One turn moves each row of this set onto another row. After a few examples, where does it send each row asked below?
Zusak: [ 13   3  10   0  15  16  -5   7   0  -2  -5  -5  20  -8  17  13  11  -7
  -4  -1   8  15   5  -6  -2  -3  10  -4  -6   0   0  16  -3   2  -1  -8
  -2   9  -3 -12   4  -3  -7  -3  14  13  14   0  -8]
noli: [ -6   4  -8   3   0  -6  -9   3  -6   1  12   5   2   4   5   3  12  12
  -8  -1  -5   1  -5  -3 -16  11  23   8   4  18  10  13  -1  -1  -3  16
  11   6  -8  -9   1  -7  -4 -23  10   8   3  -2  15]
gepap: [  1  -7   0  -4  -3   6   5   9   1  -9  14   4  12  11  11   5  10   6
   0   3  10 -13   1   4   7 -10   5   4   6   4   5  -3   0 -24   5  -6
 -15  13  -1  -8  -7  -3  14  -2  -9  21   4  -6  -1]
Suk: [ -3  -6  17 -11   4  19  -8  12  -4   5  -9  -1  14   5   1  13  21  -4
  -2  -6  -6  10   6 -12  -3  -8  20  -4  15  -7  12   4   2 -10   9  -7
  -8   5  -9  -7  11   7   7  -4   2  21   0  -9 -10]
rele: [  9  10  -2  -4  13  11  -6   1  -2  -5   0   0  25   5   5   7   5   0
  -5 -13  13  -2   5   9   2  -4  10  -1   5  -4  11  10  -4 -10   8  -9
  -6   9 -19  11   4 -11  -5 -13   6   2  24  -1   8]
mov: [  5   2   1  -8   8  10  -7   6  -7  -7   8   9  20   5   8  11  11   6
  -6  -9  17  -6   6  16   8   5   8  -7   9   3  13  15  -2 -11  15 -15
 -10   8 -13   6  -3 -11  -2  -5   2   5  12  -8   6]
lopam: [  3   7  12   1  16  16  -1   6  -3   1   1 -11  15 -10  10  18   9  -7
  -5   7   7  14   2  -7   0   0  13  -7  -8  -1   2  12   2   0  -1 -10
   2  16  -2 -13  -2  -1 -10  -9  16   6  17  -1  -5]
Zuzov: [ -3  -9  14  -9   4  11 -12  10  -4  11 -10  -1  14   0 -10  17  17 -14
  -3  -5  -3  13   8  -8   6  -7  16  -4  11  -7   8  -4   3  -9   4  -9
  -5  13  -5  -9   5  10  10  -6   7  10   6 -12   4]
lak: [ -7   4  -3  -9   2   4  -4   2  -3   4   0  -3  11   5 -10  13   7  10
  -4 -13   4  -6   8  -7 -12  -3  37  12   6  13   3   8   1 -12   3  22
   9  11  -6 -18  -4  -2  19 -13  -6   6   7  -1   2]
Pumub: [  0  10  -3   4 -11  -4  -2  -4  -7  -2   4  -8  -2  -4  -3  11  12   7
  -2  -4 -22   3  -2  -7 -19   4  14   5   1  10  13  14   2  -9  -4   6
   5  16   1 -23  -3   3   3  -9   7  11   1  -1  -3]
selem: [  0  -9   5   6  -2 -10  -4  11  -3  -8  -3  10   6  -9   0   2  12  -5
  -1   4  -8   9   1 -11   8   7   4   0  -3   9   4 -10   0   1   6   1
  -9  13  -5 -11   2  12   9  -7  -4   7  -6   3   3]
zutil: [ -7  -3   3 -11  -1   0  -3  -7  -1   1  -2  -6  12   7 -13   9   9   8
  -1 -13   2  -6   3  -6 -11  -1  30  15   5  12   6   6   4 -16  -4  24
   7   8  -9 -15   0   4  16 -13  -6   8   8  -2   2]
beki: [ -4  -6   1   7   2  -8   1  14   5  -6  -7  10  13  -8   6   1  18  -8
   2   1  -6   6   0  -5   3   4   7   3   3  11   3 -11  -9   4  10   2
 -15  11  -8  -9   3   8   9  -2  -5  15  -7   0   0]
fese: [ -7   7  -9   3   1  -4  -9   7  -9   4  10   2   2   6   0   5  14  18
  -1  -3  -1  10  -2  -3 -16  11  22   4   4  16   8  18  -1  -3   1  10
   6   9  -7 -16   0 -10  -3 -30   3   4   1  -4  15]
nur: [  4   9  -4   6   6   9  16   9   7 -12   1  -5   7   0   4   0   7  -3
 -11   9  18   1   3  12   2  -7  11  14   5  14  12   5 -14 -13   7   4
   3   4 -10  11   0  -3  -6  -9   3   7   6   8   0]
sika: [ -3  12   3  -2   4   2  13   8   8 -11   6  -5   1  10  -1  -3   7   6
  -4   7  20   1   6   3   1  -4  12  11  10  13  19   4 -10 -17   7   3
   7  -1 -11   3   6  -5 -10 -14   2   8   1   8  -6]
Fudeg: [  5   6   5  -4  13  13   2  10   5  -6   1  -3  12  -6  17  23  10  -4
  -1   4  14   8   7   1   7   2  10 -13  -7  -1   2  15  -4  -4  -2 -13
   3  14  -6  -7  -4   1  -1  -4   6  17   8   6 -16]
rarud: [  7  -5  -4  -2   2  -4  10   4   5 -15  11   3  13  13   5   1  11   1
   8   1   7  -4   1   5   2  -5  11  15   8   3   5  -6 -10 -19   5  -2
 -16  16   1   2  -2   6   8 -10  -8  18   1  -6  11]
golop: [ -3  11   5   5   1   6  12   9   4  -9   3  -2  10   1  -1  -2   9   1
 -15  11  13  -3   1   7  10  -1  14  14   1  16  10   5 -11 -15   5   6
   6   5  -7  10   0  -4  -8 -19   2  -1   4   3   4]
lesu: [ -3  12  -3   2 -11  -2  -4  -3  -7  -2   6  -7  -3   1  -3   9  12   9
   0  -5 -17   9  -4  -5 -17   0  17   1  -2  12  10  18  -1 -13  -1   5
   6  14   3 -24  -4  -4   5 -11  -2   2   4  -4   0]
bivu: [-11  17  -4   7   4   1  -3   5 -10   7   5 -12   7   5 -10   9  16  11
  -2   5  -9   6   2  -2 -12   5  28  -9   7   5   4  18  -1  -6  -3  10
  12   9  -6 -16   3  -4  14 -16   4   3  11   4   1]
Keri: [  5  14  17  -5  14  12  -6   6  -2  -5   3  -6  15   0  19  11  11   2
   3   3   4   9   8 -12  -6   1  15 -11  -5  -5   4  17  -3   1   1 -13
   4  10  -8 -10   3  -1 -11  -7   9  16  15   6  -9]
Gukod: [  3  -7  -4  -8   1   8 -17   2 -12   2   2 -10  11  -6 -11  12  12  10
   0 -19  -6   6   7 -12 -16   9  25   8  10   7   1  17  -2  -5  12  11
   7  13  -7  -9  -8  -2  10 -24  -4  12   5  -1   8]
peri: [ -3  13  -4 -14  10   8  -9  -9 -11  -6   6 -11   8   6   4  11   1   3
  -3 -11   1   1   8  -6 -11  11  29  12   7  11  15  18  -5 -17   3  14
  -2  13  -8 -15 -18   0   5 -18   4  13  13 -10   4]
vezof: [ -3 -11   9  -9  -1  15  -8  14  -1  11 -11   0  15   5   0  15  24   0
  -7  -1   6   4   5   3   6  -7   8 -14  14  -7   4   1   3 -14   8 -12
  -7   7 -12  -4   5   2   7  -4  -1  20   4 -10   1]
Zolag: [  1 -12   2  -8   1   8 -18  -5 -11   2   2 -14  11  -6  -8  11  10   4
   4 -15  -9   5   9 -10 -18  14  26   4  11   5   6  11  -3  -2   6   9
   7  12 -11  -5  -9   3   8 -18  -2  11  13  -3   9]
nuba: [  6   7   1  -6  14  17  -7   1  -8  -8  11   2  23   3   5  12   3   1
  -8 -12  12  -1   2   5   7   2  17   4   3   2  13  11   0 -10  10  -6
  -5  14 -14  12  -1 -10  -3 -16  10  -6  21  -6   8]
vop: [-12  14  -3   6  11   3  -5  -2  -9   5   7 -15  10   1  -8  10  19   5
  -7   8  -8   6  -3  -2 -12   8  26  -5  11   8   7  22   1  -5  -7  13
  10   7  -7 -11   6  -1   9 -14  12   6  12   2  -3]
Telis: [  4  -5   0  -5  -1  -2   9   5   3 -13  19   1   8  13   8   1  12  10
   6  -2   7 -10   2  -7  -5  -5  15  16  11   3   7 -11  -5 -16  16  -1
  -9  14   0  -5  -4   4   8  -3  -4  22  -2  -2   1]
timan: [  4  -3   1  -4  -3   0   4   6   3 -12  16   2  10   9   2   1   9   1
   1   3   3 -11   0  -3   9  -9  14  21   2   6   3  -8  -3 -23   6   0
  -9  18   1  -2  -8   8  12 -12  -6  18   2  -5  14]
tig: [-10   4   1  -1   2   4  10  15  14  -6   3   1  11  -1   4   6  15  -1
  -9   4  24  -5   4   7  15  -1   9   4   5  14   7   6 -16 -12   5  -1
   7   3  -8   6   0  -9  -6 -15   0  11  -1   5  -6]
nive: [ -3  15  -7 -15   8   9  -9  -7 -13  -5   7  -7   3   3   0  13   6   2
  -4 -11   0   8   5  -7 -13   5  31   8   8  13   8  21  -6 -16  11  12
   3  13  -3 -16 -18   1  11 -13  -2   9   9  -7   3]
Vudol: [ -4 -10  11  -8   5  13  -9  11   1   6 -12   2  14   5   2  13  15 -16
   4  -4  -5  12   6  -5   0 -13  14  -6  10  -6  10  -1  -4 -10  -1  -8
 -12   9  -7 -10   9   4  10  -4   0  16   8 -13   2]
nus: [ -8  -9   6   1   0  -8  -1   8   2  -8   1   7   8  -3   7   2  20   0
   6  -3  -8   7  -4 -14  -4   7   9  -7   2   8   8 -10  -4   3  11   0
  -9   8 -13  -5   8   7   4  -4 -11   8  -6   2 -10]
pufi: [  2 -10   2   0  -5  -8  -2  13   3  -8  -3  12   8  -6  11   8  15  -5
  -6  -7   0   8   1  -7  11  10   0  -9  -1   7   1  -3 -10  -2   7  -5
  -5   8  -6  -2  -2   1   6  -5  -8  12  -8   2 -11]
pep: [  5  11   1 -10  17  11 -12   0  -5 -11  11   4  17   4   7   5   7   7
  -7 -13  16  -5   4   2   1  -4  15   1  11   2  15  14   1  -7  18  -7
  -1   3 -23   9   5  -8  -4  -6   6   4  18   5   4]

nive turns into fese
vezof turns into Fudeg
Now these:
Telis turns into nus
golop turns into timan
peri turns into noli
Zusak turns into rele

